Which row each row swaps with, under one turn or mirror
The rows were stretched afterwards, more along some directions than others.
Nel: 32 14 -2 -9 9 -8 1 14 -9 7 -9 -11 17 13 6 6
feb: 12 22 0 14 21 -6 2 -2 11 4 -17 -16 5 -11 0 7
Zuva: 17 15 -4 7 16 -3 2 -5 11 -3 -16 -13 4 -9 3 8
ruze: -4 14 2 19 -7 1 -3 4 -11 -3 -3 18 12 -8 14 4
difuf: -28 -17 -6 -16 -1 -11 4 0 13 -11 -1 -13 -13 -5 0 -22
fis: 15 19 -3 -12 5 -6 9 0 -2 13 10 -8 15 -3 -8 -21
sidom: 19 1 1 4 -9 17 -11 5 16 7 7 -6 11 -7 -7 -1
poma: -29 -4 0 -9 4 -2 -15 -8 5 -12 -1 -10 -17 -3 -12 -5
gilo: -2 15 17 1 0 -2 -21 7 -19 5 14 -1 -6 -1 -18 13
lasu: 5 13 13 -16 11 -20 1 11 -3 -12 -3 7 2 -16 -8 -7
Vetoz: -2 -11 0 -5 -4 3 20 11 0 -3 10 3 5 -16 10 -21
logu: -21 -2 -5 -3 8 -5 -8 5 -2 3 -13 0 7 0 -7 0
Fidi: 5 11 -2 -10 -5 -8 5 -23 -9 7 11 30 10 1 -15 -16
bazaz: -26 7 12 -1 5 -8 1 17 -9 -1 -11 -10 -10 -5 -7 -5
vad: -11 4 -21 -6 0 16 12 6 -6 -3 -22 12 7 -4 4 6
mav: -23 -19 -3 4 7 -7 -20 -6 0 -1 17 1 8 16 15 -6
pogad: -17 9 12 3 1 -5 -30 4 -21 -7 10 14 -14 6 -4 14
Lisam: 19 27 11 3 19 -5 -11 11 -20 6 6 4 21 2 -2 19
rokol: 27 -2 -13 -7 1 1 -1 -2 9 -2 -9 -12 2 2 0 8
zipa: -14 3 7 -11 0 0 -22 -6 -2 -5 7 -11 -16 1 -22 5
nive: 18 22 8 4 19 -7 -2 -7 -1 8 12 3 18 -9 -2 -5
per: 1 32 14 -3 3 0 -5 -16 -6 3 -29 -1 -6 -11 -15 -7
Gadi: 2 -15 -10 -14 -2 22 7 -5 0 -8 27 25 1 -4 -11 9
ved: 7 -8 0 20 11 -2 5 -17 -1 8 4 10 -1 -1 -11 -1
giv: 29 -5 -10 -9 -8 8 -4 7 0 1 -3 -13 -3 5 -4 14
migal: -23 -23 -8 -23 -1 -9 11 6 10 -15 1 -9 -4 -3 8 -25
dako: -1 6 -14 -13 9 -29 -14 22 -23 -10 -9 -6 0 15 21 2
pid: 8 20 -11 -20 12 -4 -17 -11 -6 -9 -13 9 29 12 -2 -8
fov: 6 -1 3 -13 -14 6 14 17 -11 9 1 -5 5 -1 -5 -19
bim: -2 -7 -6 11 10 -22 -10 6 -8 0 17 5 -2 21 4 11
ruv: 33 7 1 -5 -14 2 -9 -1 -11 11 -1 8 -3 8 -8 1
Toz: 10 23 -2 -3 -7 8 9 18 -2 8 -14 -14 -4 -4 13 -5
Mago: 8 4 5 -4 3 9 20 13 0 -9 2 5 19 -26 8 -2
kez: -14 -13 14 12 -15 10 7 -9 17 7 -6 2 -8 -8 -11 -9
fopir: 16 12 -14 -9 9 8 -4 -6 -16 -5 -8 7 20 18 6 5
fav: 37 5 2 -14 -15 8 -3 7 -17 9 11 -3 5 7 -9 3

fis pairs with -> Mago
migal pairs with -> feb
fav pairs with -> gilo
kez pairs with -> bim

